The same turns and mirrors carry the whole set onto itself and the rows of a family onto each other. Which other rows belong to the same family as each row named below? List them in the order they appear above.
These 32 rows form 4 families of 8 rows each.
q894: [ 2.06 -1.15 -1.04 -0.51  1.35 -1.52  0.52  2.61  0.65  2.17  1.59 -0.53
 -2.06  0.72 -1.65 -2.63  0.73  0.90 -0.02  0.14  1.31 -0.05 -2.41 -0.50
 -0.20]
q245: [-2.16 -0.21 -1.88 -0.74 -2.02 -1.57 -0.11  2.01  0.71  2.65  0.21  1.68
 -3.39  1.60 -1.83 -3.48  1.18  1.65 -2.28  1.36  0.87  0.48 -1.53 -1.37
  0.39]
q404: [-2.65  1.07 -1.51  0.74  0.33 -1.18  0.23 -0.40  0.02 -0.21 -1.02  2.48
 -2.41  0.47 -0.28 -0.38  1.52  0.70  0.74  0.74  0.48 -0.11 -1.38 -1.28
 -1.93]
q825: [ 1.14 -0.52 -0.45  0.00  0.72 -0.90  1.65  1.16 -1.07  0.55 -1.26  0.61
 -2.85  0.39  0.20  0.40 -0.48  2.92  1.34  1.05  0.72  0.54 -2.20 -2.30
 -1.37]
q702: [-0.47 -2.35 -0.31 -2.03 -0.41 -0.06  1.24  1.15 -3.05  1.04  0.03  3.38
 -1.85 -0.03  2.46 -2.25  1.03  1.56 -0.16  0.84  0.32  1.69 -1.91 -1.62
  0.40]
q598: [-0.49 -1.09 -1.36 -1.92  2.21 -2.12  1.92  0.11 -1.23  1.44  0.32  1.09
 -3.32 -0.81  0.46 -3.68  3.02 -0.57 -1.63 -0.65  1.71  0.67 -2.11 -2.92
 -1.27]
q681: [ 1.33 -1.01 -0.80  0.53  1.08 -1.14  0.94  0.80  1.04  2.06  1.16 -0.62
 -2.22  0.54 -2.29 -3.50  0.27  0.21 -0.39  0.39  0.68  0.41 -1.95 -0.34
 -1.13]
q222: [ 0.31 -2.44 -0.22 -0.56  0.87  0.39  0.23  2.58 -2.58  0.18  1.14  1.68
 -2.16 -0.36  0.47 -1.92  1.11  1.61 -0.54 -1.76  1.19 -0.90 -0.84 -4.05
 -1.33]
q603: [-2.37  1.36 -2.63  0.23  0.11 -1.48  0.39  0.67 -0.34  0.23 -2.20  1.52
 -3.49  1.16  0.96 -0.87  2.18 -0.22 -1.17 -0.14 -0.17  0.71 -1.87 -1.18
 -0.46]
q298: [-0.56 -0.69 -2.07 -0.92 -2.59 -0.89 -1.05  2.59  0.67  2.12 -0.48  2.26
 -3.06  1.18 -1.86 -3.15  0.30  1.54 -2.61  0.58  0.23  0.79 -1.85 -1.16
  0.27]
q137: [ 0.26 -1.81 -0.17 -0.16  1.18 -1.42  0.24  1.19  0.01  1.18  2.69 -0.08
 -2.23  0.84 -2.31 -3.10  2.03 -0.27 -1.00 -0.33  1.22  0.67 -1.50 -0.86
 -1.18]
q174: [ 0.59 -0.54 -2.74  0.33  0.11  2.23  0.38  2.38  1.37  0.64 -2.34  1.04
 -2.97  1.81 -0.14 -2.38  0.59  0.67 -0.56  0.78 -0.14 -0.17 -0.96 -1.00
 -1.00]
q950: [-2.46  0.63 -2.78  0.36  0.26 -2.19 -0.57 -0.16  0.67  0.55 -1.70  1.41
 -3.52  0.19 -0.12 -1.07  1.90  0.04 -0.89  0.42  0.61  0.34 -2.15 -1.42
 -1.94]
q767: [ 0.54 -0.61 -2.01  0.39 -0.28  0.97 -1.31  2.10  1.04  2.09 -2.08  3.07
 -2.63  1.89 -0.11 -3.70  1.35  1.87 -0.92  0.66 -0.17  0.12 -2.13 -0.35
 -1.37]
q837: [-0.59 -1.17 -2.21 -2.81  1.13 -1.22  1.87  1.22 -0.89  2.01  1.43  2.76
 -2.62  0.53 -0.47 -3.66  2.69  0.46 -2.34 -0.92  1.36  0.29 -3.07 -3.10
 -1.28]
q198: [ 0.83 -1.07 -2.04 -0.13 -0.69  1.18 -0.21  3.17  0.53  0.55 -3.18  2.79
 -2.69  1.57 -0.11 -2.14  0.37  1.20 -0.15  1.03  0.21 -0.11 -1.41 -0.99
 -2.05]
q361: [-0.94 -0.68 -0.19  0.63  0.31 -0.18  1.64 -0.89 -1.03 -0.04 -1.99  0.68
 -3.01  1.22 -0.23 -0.10  0.52  2.35  0.40  0.42  1.96  1.60 -2.45 -2.66
 -1.54]
q746: [ 0.71 -0.47 -1.92  1.76 -0.22  1.46 -0.50  2.04  1.61  1.19 -1.31  2.19
 -2.38  2.05 -0.08 -3.25  1.19  1.70 -0.30 -0.26  0.83  0.25 -1.64 -1.23
 -2.24]
q295: [ 1.01 -2.78 -0.64 -2.16  0.70  0.52 -0.01  3.97 -2.00  0.34 -0.13  1.81
 -1.46 -0.15  0.30 -2.70  0.79 -0.01 -0.78 -0.99  1.29 -1.01 -0.50 -2.35
 -0.27]
q887: [ 0.14 -3.13 -1.46 -1.61  1.53  1.24  1.08  3.22 -2.26  0.21  0.35  0.39
 -2.41 -0.03  0.70 -1.57  0.86  0.18 -0.66 -0.50  0.50 -1.14 -0.78 -2.75
 -0.58]
q737: [-0.10 -0.62  0.66  0.20 -0.04  0.82  1.14  0.07 -1.91  1.22 -2.11  0.77
 -2.35  1.51 -0.40  0.10  0.42  2.66  0.19  0.79  0.79  0.96 -2.22 -2.66
 -1.40]
q871: [-0.44 -1.49 -0.53  0.40  0.95 -0.74  1.81 -0.19 -1.95  0.42 -1.02 -0.22
 -2.22 -0.12 -0.14 -0.20 -0.90  1.98  0.77  0.44  1.23  0.47 -2.72 -2.38
 -1.13]
q589: [ 1.03 -1.96  0.38 -0.31  0.74 -0.22 -0.43  1.78 -0.47  2.74  1.92 -0.20
 -1.69  1.62 -2.36 -2.83  1.67  0.28 -1.18 -0.04  0.51  0.16 -1.86 -0.55
 -0.83]
q893: [-1.03 -2.09 -0.09 -1.85 -0.58 -1.63  0.62  0.78 -1.74  0.58 -1.33  3.30
 -2.47  1.18  2.64 -1.65  0.73  1.60 -0.19  0.52  0.12  0.92 -1.33 -1.18
  1.38]
q571: [-2.10  1.67 -2.42 -0.50 -0.61 -1.09 -0.28 -0.03  0.15  0.00 -0.75  3.47
 -2.11  0.78  0.52 -0.52  1.53  0.70 -0.48  0.20 -0.06  0.47 -1.91 -1.73
 -1.44]
q723: [-0.37 -1.81 -2.38 -1.20 -1.40 -2.83 -0.22  1.70  1.48  2.98 -0.27  2.01
 -4.22  1.67 -0.81 -2.51  1.54  1.47 -1.56  0.41  0.75 -0.03 -1.87 -1.24
  1.03]
q18: [ 0.18 -2.29  0.09 -1.87  0.60  0.01 -0.44  2.53 -3.19  0.83 -0.13  2.27
 -2.14 -0.78  0.82 -2.11  0.90  1.69 -1.16 -1.02  0.56 -0.81 -0.90 -3.65
 -0.19]
q270: [-2.00 -1.46  0.04 -1.49 -0.36 -0.94  1.97  0.51 -2.74  1.39  0.66  2.94
 -2.35  0.37  2.23 -2.30  1.82  1.80  0.21  1.55  0.70  1.44 -1.18 -1.89
  0.33]
q378: [-0.19 -2.16 -1.11 -1.83 -1.50 -2.45 -0.05  2.47  0.58  2.05 -0.50  2.56
 -3.84  1.89 -1.20 -3.90  1.13  1.36 -2.66  0.50 -0.17  0.20 -1.53 -1.35
  0.56]
q879: [-0.84 -1.53 -1.98 -2.03  1.72 -1.90  2.22  1.80 -1.69  1.53  0.30  0.99
 -4.07  0.22  0.19 -3.40  3.46 -0.56 -2.40 -0.64  0.23  0.46 -2.33 -2.26
 -0.87]
q65: [-0.13 -1.87 -0.50 -1.75 -0.23 -2.44  1.73  0.17 -1.58  1.51 -0.26  2.97
 -3.37  0.43  2.54 -1.09  1.70  1.45  0.51  0.49  0.28  0.93 -0.69 -2.29
  1.19]
q36: [-0.63 -1.31 -1.33 -1.89  1.90 -1.37  2.48  0.82 -0.66  1.94  1.06  1.44
 -2.90  0.17 -1.82 -4.18  2.55  0.42 -1.58 -0.70  2.51 -0.17 -2.62 -2.80
 -1.36]

Which other rows belong to the same family as q746? q245, q222, q837, q737, q589, q571, q270
Which other rows belong to the same family as q603? q894, q825, q174, q887, q723, q879, q65

